The rows of M fall into a few groups, which share some directions, and each row is roughly a mix of its group's hidden directions.
M (161 x 14):
[[  4 -24 -15  28  47  -8  51 -30 -15  38 -29  34  30 -48]
 [ 34  49  -4 -46  13 -25 -15  17  11  17 -44 -43  34  43]
 [  5 -40  11  66  22   9  -8  19 -40  46  33   7 -24 -40]
 [-53 -22  -8  33 -62  17  12   3  14  26  -3  40 -55   7]
 [ -3 -27 -12  39  29  -5  31 -47   7   9 -17  59 -14 -61]
 [ 34 -63 -24 -15   3 -11  25  17 -21 -68  15 -20   4  40]
 [-28 -14  12  41  56  52   5  33  39  24 -32  17 -28 -19]
 [ 69  43  -4  -9  13 -15   4   0  -8  -3   4 -55  62  14]
 [-38 -51   5  47  12  17  29 -24 -18 -20  32  41  -2 -51]
 [-36  -6  -1  48   5  14  47 -27   0  19  -9  50  -5 -67]
 [ 39  42  -3  27  26 -11  13 -24  -5   5 -19 -38  83  -3]
 [-21 -13  10  48   8  29  56 -21  -8  38   0  36  23 -58]
 [ 48  16  -6  22  17 -17  -6   1 -43   7  17 -44  80   7]
 [ 12 -13  -7   7  20 -22 -44 -23 -46  72  33 -32  33  -7]
 [  7   5   7 -28   3   9  32  23  51 -39 -28  34 -74  11]
 [-39 -47   1  -8  18  14 -64  -1 -37  64 -14  11   0   4]
 [  3 -10 -15 -27  48   2 -59   6 -18  62   3 -31  46   3]
 [-57 -54   2  -4  -1  11 -37  11  -4  -7  16  50 -60  -3]
 [-16  29   7 -41 -28   7 -51  48  19 -22  12 -40 -19  52]
 [ 33  62  -3 -41 -31 -18 -24  11  34  14 -26 -35  -6  49]
 [ 39 -19  -8 -66 -24 -43  -3   5 -48 -36  40  -9   9  13]
 [ -4 -12  19  35 -32 -29 -13  -2 -17 -78  37   7 -49  15]
 [-53 -53  10  43  38  29 -10  11  12  46  -5  21 -39  -3]
 [-30 -63  15  16 -24  31 -26  13 -53  -9  25 -35  26  32]
 [  5  47  -7  19   1 -18  66 -26  36 -50  -2  -1  24 -43]
 [ 48   3 -32  16  30 -41 -13 -27 -26  46  32 -20  44 -32]
 [ 40  12  16 -19  45  19  32  -9   8  66 -36  -7  52   4]
 [  9 -60 -19  23   0   6  32  17  13 -80   4  30 -23 -19]
 [-10 -79 -13  15 -18  -1   3  27 -46 -60  21   9  -9   6]
 [-41 -61  -2  56  48  26  -9   1   0  37   7  24 -11 -24]
 [-12  38  11 -18 -12   3 -23  30 -17  -4  21 -66  70  26]
 [-13 -27  -9  31  16  12  20 -37  18  21 -19  60 -44 -58]
 [-55 -15 -12  48 -45   1   8  -7 -22 -30  33  25 -24 -52]
 [ 47  26 -30  20 -20 -16  23  11 -33  35 -16 -41  68   2]
 [-20  -7 -26  33 -26 -24 -10 -42   4 -54  12  45 -20 -58]
 [ 31   6 -29  -7  36   7  36 -25  10  58 -55  16  41 -27]
 [ 63  55   5 -30  11  10  28  28  -2 -21  -6 -53  35   2]
 [ 14  26  -8  35  -4 -24  57 -14  24 -66  20  -3  19 -49]
 [-42 -81  17   3 -21  18 -11   9 -35 -33  10   6 -36  32]
 [ 25  10  -3 -49  13 -31 -50  28   7 -26  -6 -42 -10  64]
 [ 32  41 -33  33 -17   4  37 -11  -7  -1  -7 -23  72 -42]
 [ 43  18  29 -14 -26   8  -6  15 -18 -17  32 -48  62  47]
 [-32 -13 -11  32  27  -3  33 -24   6  29 -33  50 -46 -54]
 [ -3  69  -6  -8  13  -2  54  -7  51 -32 -22  -9  31 -33]
 [  8 -42 -10 -38  49  -5 -37  -4 -16  65 -22  19 -40  12]
 [ 38  38 -18 -24  14 -19  51  15  51 -66 -12  -6   3   1]
 [ -6  -9 -11  33  40 -21  40 -45   4  -7 -27  59   4 -55]
 [-22 -25   0  21  -1   2 -41 -27 -62  76   1   5  23 -11]
 [  2  42 -26 -46  30   6  13  -4  29  50 -72  10  -5  -4]
 [-53 -13  -1   1  32  21  14   2  20  44 -29  45 -51 -43]
 [ -7 -13 -24  -2  62 -20  21 -24  19  11 -52  56 -12 -41]
 [ 20  24  -4 -26 -56   3 -31  33 -18 -12  19 -62   5  52]
 [ 61  32  30 -10  38 -30  14 -23 -13  -7   5 -48  52  15]
 [-12   4  10 -18  -2  17  29  27  52 -43 -33  42 -67  -3]
 [ 13   7  34 -17 -14   7 -55  19  26   5  22 -46 -50  56]
 [-30  16  27 -11 -21  39  21  16  43 -42 -47  37 -45  21]
 [-31 -43  -1  34  62  10   6   5 -44  -7   2  17  45 -43]
 [  4  71  -9  -9  19  -1  46  -7  59 -22 -21  -5  29 -35]
 [ -9 -40  -2  50 -26  43  35 -19 -21  44  23  21  -5 -50]
 [ 37  48  -6 -48   0 -17 -26  24  15  20 -41 -42  13  50]
 [-12 -34   2 -18   6  19  45  14  52 -77   8 -11 -34   6]
 [  8   4   8  20 -38 -18  42 -50   2  -5 -21  55 -63  14]
 [-42 -41  21   3  65  28 -39  25  23  18 -11  15 -40  20]
 [ 73  15  -2 -16  30 -17 -10  16 -36 -23  28 -37  52 -11]
 [  7  50  14   5   3  -1 -43 -33  -8  89 -12   1  17   4]
 [-29  13  -8   5  24  22  47 -13   1  73 -43  24  -3 -44]
 [ -7  20  27  -8 -54   8 -33  27  -7 -30  45 -46 -25  50]
 [-42 -46   8  46  14  26  15 -12   2 -11  26  48 -33 -52]
 [ 14  36 -24   5  14 -12  46 -17  55 -17 -31  51 -22 -46]
 [-21 -59   8  57  18   4  -9   8 -44  19  37  31 -18 -39]
 [-24 -43  10  49  35   7  43 -15 -36 -13  22  22  32 -49]
 [ 48  10  -1 -36  18  -8   7  33  25 -63  12 -44  16  47]
 [-33 -28   2  61  13  37  26  -3  12  -2   8  43 -24 -62]
 [-13 -36  -9  51 -33  19  17 -17  -2  -6  46  40 -39 -53]
 [ 39   0   3 -33  -9  -8 -37  27  -7 -14  23 -59  30  65]
 [ 56  64   6 -25   9 -10  18  -7  22 -11 -18 -50  45  16]
 [-39 -64   5  47  24   6 -22   7 -25  29  21  39 -34 -29]
 [ 66  21  16 -43  -9  10 -20   5   4   8   2 -45  45  52]
 [ 54  44  31  -6   1 -34  32 -18 -19 -15  25 -49  46  12]
 [  3   2 -17 -10 -63  -9 -45  14  -6 -59  28 -20 -45  30]
 [-34 -22 -34 -36 -26  30 -38  43  24 -12  -1  32 -59  -1]
 [ 42  51  -4  -2  23 -20   2   2  -4  18 -37 -46  70  17]
 [ 18 -21  -1  15 -25  -6 -20   9 -32 -12  61 -57  57  27]
 [ 35 -18 -38  41   3  -2 -36  19 -44  20  24 -19  68   0]
 [-46  22  37  34 -71  25  26   4   9 -48   4  11 -15   6]
 [ 23  -3   5 -25 -35 -10 -56  14   8 -67  33 -18 -20  45]
 [ 15   5 -10 -49   9  -9  33  12  43 -20 -27  34 -74  23]
 [ 33  14   3 -30 -28 -16 -30  18 -20 -45  29 -48  33  56]
 [-27   2   8 -10  36  34  46   0  -3  78 -26  16  27 -32]
 [-40  -5  -9  22  23   3  21 -23  21  20 -32  58 -43 -59]
 [-30 -65  14  53  26  12 -21   3 -34  19  28  35 -29 -24]
 [ 28  48  25 -25  27 -22  26 -12 -18 -10 -40 -41  59  28]
 [ 13 -86 -10  18   3  -4   6  20 -49 -54  17   7 -14   3]
 [ -1 -58 -12 -52   6 -11 -44  42  -7 -21  34  28 -39  15]
 [-46  21 -22 -29  -3 -11 -41  27  33  -5 -32   6 -76   5]
 [ -1 -18  -7  -5  21 -15 -47 -20 -52  77  16 -25  32   3]
 [  8 -15  27  37   8  20  51  -4 -38  40  22 -12  69 -18]
 [ 46  -8 -18 -11  69 -32  -9 -20  36  18 -58  17  -8   4]
 [ 13  62   1 -26  14  14  25 -14  49 -12 -58 -30  34  21]
 [ 20 -19  36  39 -12 -37  -9   4 -29 -66  49 -21  -3  32]
 [-15 -51  13  -2 -17  24 -56  11 -37  54  -5  16 -33  38]
 [  3 -34 -15  33  32  -3  37 -40  -6  32 -26  50  -7 -60]
 [ 30 -82 -17  -1  -5  -9   9   5 -35 -46  26 -17  -6  42]
 [ 39  36   4 -30 -16  -3  -6  12 -12   8   5 -57  69  42]
 [-54  -8  11  22 -40 -10 -30  25 -10 -56  45  -1 -47   0]
 [ -2  45  10 -17   8 -11 -33 -27 -19  94   3 -19  13   7]
 [ 50  17  14 -32 -11 -11 -34  14   1 -30  18 -46  46  56]
 [ 34 -12   4   2  57 -18   0   9 -61  -9   6 -22  67 -21]
 [-46 -56  11  39  19  29   8  -2 -11 -16  30  46 -32 -42]
 [ 14 -37  -7 -10 -47 -30 -39  -7 -49 -10  66  14 -30   4]
 [-69 -32  -6  14 -34  21   1  -1  33  14  -4  43 -57  12]
 [ 23 -14  15  17 -21 -27 -34  13 -15 -64  52 -37  17  42]
 [ 58   7 -14  28  20  -9 -10   9 -38  15  16 -42  75   4]
 [-12 -14  -3  11  55  14  40 -16  10  57 -34  36  26 -47]
 [ 42  13 -18 -21   9 -26  27  38  22 -76  23 -35  22  12]
 [ -3  93  12  -8   7   6  -7   2  40  45 -22  10   8 -30]
 [-35   7 -16  11  -7 -19 -28 -26  37 -63   6  50 -42 -34]
 [ 16  27  11 -38 -11   3  -9  48 -17  16  -3 -63  32  60]
 [  6   1   0 -48  19   4  11   5  31  14 -47  43 -75  25]
 [  4   9 -23  -2  28   5  56  -1  59 -49 -36  30 -10 -41]
 [-18   8 -26 -39 -44  61 -13  24   1  55   9 -27  37  -9]
 [-52 -35 -18  32  -3  -6  -6  -5   7 -53  25  51 -39 -37]
 [ 22  41  42  31  -7 -40  46 -57  -9  17 -16 -23  33  13]
 [-39   7  20  24 -53  40  22  15 -35  27  47 -26  36 -19]
 [ 73  13 -35 -18 -14 -17  52  -1  10 -32  17 -28  23  36]
 [-47  -5   5 -13 -47  18   1 -13  50  -2   2  25 -74  25]
 [-32 -77  13  21  13   8 -49 -10 -37  20   6  29 -36  -7]
 [-71 -43   4  37 -15  23  10   7  -7  13  -2  50 -45 -17]
 [-11  -5 -38  -8  27 -13 -11 -27  36   9 -48  47 -61 -34]
 [-17  16  11 -57  -5   5 -44  14 -24  48 -15 -21   2  68]
 [-57 -53  30   2 -11  47 -19  22   3 -24 -22  26 -46  16]
 [-49 -34  14   1 -15  24 -51  27 -48  12  17 -38  45  19]
 [ -8  26   7 -28  13  -8 -39 -19 -35  84  -1 -31  29  23]
 [-29 -52   5  43  14  16  49   5 -35 -11  25  35   3 -52]
 [-46 -35  16  34 -18  10 -43 -23 -45  62  13  16  -7 -17]
 [ 30  37  -8  11 -10 -13   9 -53 -27  88  -9   3  13   1]
 [-75 -43  -6  31 -32  14   6  14 -11  21  -3  47 -39  -4]
 [-14   5  -5  -6  -6   6  25  46  23 -92  14 -28  33  -7]
 [ 26   6  16 -15 -36  -6 -14  17 -32 -43  46 -47  37  52]
 [  1  36 -36 -59  18  19  -4  -2  34  54 -57   3   6  -3]
 [  4  48  -4 -28  38   8  35   2  10 -26 -51 -26  65 -12]
 [-11  53  16  54   8  13  47 -40  16  17 -34 -21  40 -22]
 [-76 -45  -3  23  -9  18  16   5  12  29 -26  45 -39   1]
 [ 15  52  20  -5 -39 -15 -30   0 -48  69   3   1 -10  34]
 [ 24  13   5  31  72  17 -11  -9   3 -26   2 -20  72 -22]
 [-29 -13  11 -16  -1  14  13  34  45 -76 -25  29 -45   8]
 [-16 -13  21 -37  15  24 -14   1  21  22 -49  37 -71  36]
 [ 33  46 -25   7 -18 -31  65 -12  38 -49   3  21  -4 -20]
 [ 31 -31  25  17  21  -4 -17  14 -18  34  35 -59  60  26]
 [-11 -30 -29  10  21  -1  22  27 -10 -77  13 -13  53 -38]
 [ 21  22  -9   1   6 -14 -21 -34 -43  79   8 -28  49   6]
 [-62 -45  -4  11 -18  21   2   7  13  15 -14  52 -64  -4]
 [ 49  42  -1  14   8 -22   1 -15 -27  -9  11 -43  80   0]
 [-48 -15  33 -31 -10  35  -7  29  12 -16 -41  25 -59  35]
 [-16 -73  -9   9 -12  -4 -20  24 -61 -46  36  -6  11  12]
 [-38   2  23  20 -51  -7 -28  21 -18 -52  58 -23 -29  15]
 [ 30  31 -19  50  10  -3   5 -28  -4   4   8 -31  85 -18]
 [-63 -15  25  28  11  12 -40 -10 -12  47 -14  32 -24 -50]
 [ 19 -45  -2  16 -41  -7 -32 -10  -7  16  67  12 -60  12]
 [ 24  64  -3 -10  13  -7  57 -11  65 -24 -24   5  -8 -20]
 [ -8  38   2 -20 -66   0 -21 -10  54  -2   9   0 -56  36]]
One row of each group comes first, with its name. Which group is each row after those in?
[ 15  48  13   8 -19  -9 -37  -3 -48  83 -10   9  10   7]  X
[ 40  22   8 -18  21  21  29  -5  -1  70 -31 -25  59   9]  J
[ 61  41  27   0  24 -27  27 -19  -7  -8  15 -50  53   6]  T

[ -9  26 -24  40 -82  10  14 -39  42   4   4  22 -22  -9]  T
[ 29  42  -9  49   5  -1  15 -30   0  -1  -4 -30  84  -9]  T
[-53 -60  30   5 -30  19 -25 -24 -27 -10  -4   3 -23  55]  X
[-69 -34  30  19  18  17  -1 -19  11 -19  12  48 -51 -22]  T
[ 20  35 -39  55 -18  25  25 -24   3   2 -13 -10  59 -47]  T
[  6  -7   9 -16 -34  -2 -43  29 -11 -48  56 -43  14  49]  J
[-11  39   8  17  52  39  16   4  54  13 -60 -21  25   8]  T
[ 38  27 -19 -17  -1 -31  30  34  21 -75  29 -30  23   7]  X
[-31 -18  55  36  72   4   1 -24  18  37 -13 -12  -5  29]  T
[-51  10 -18  22  23  15  26  -1  -5  -3 -69  29  47 -38]  T
[  2  31   2 -34 -14 -19 -30  42 -14 -15  12 -65  21  61]  J
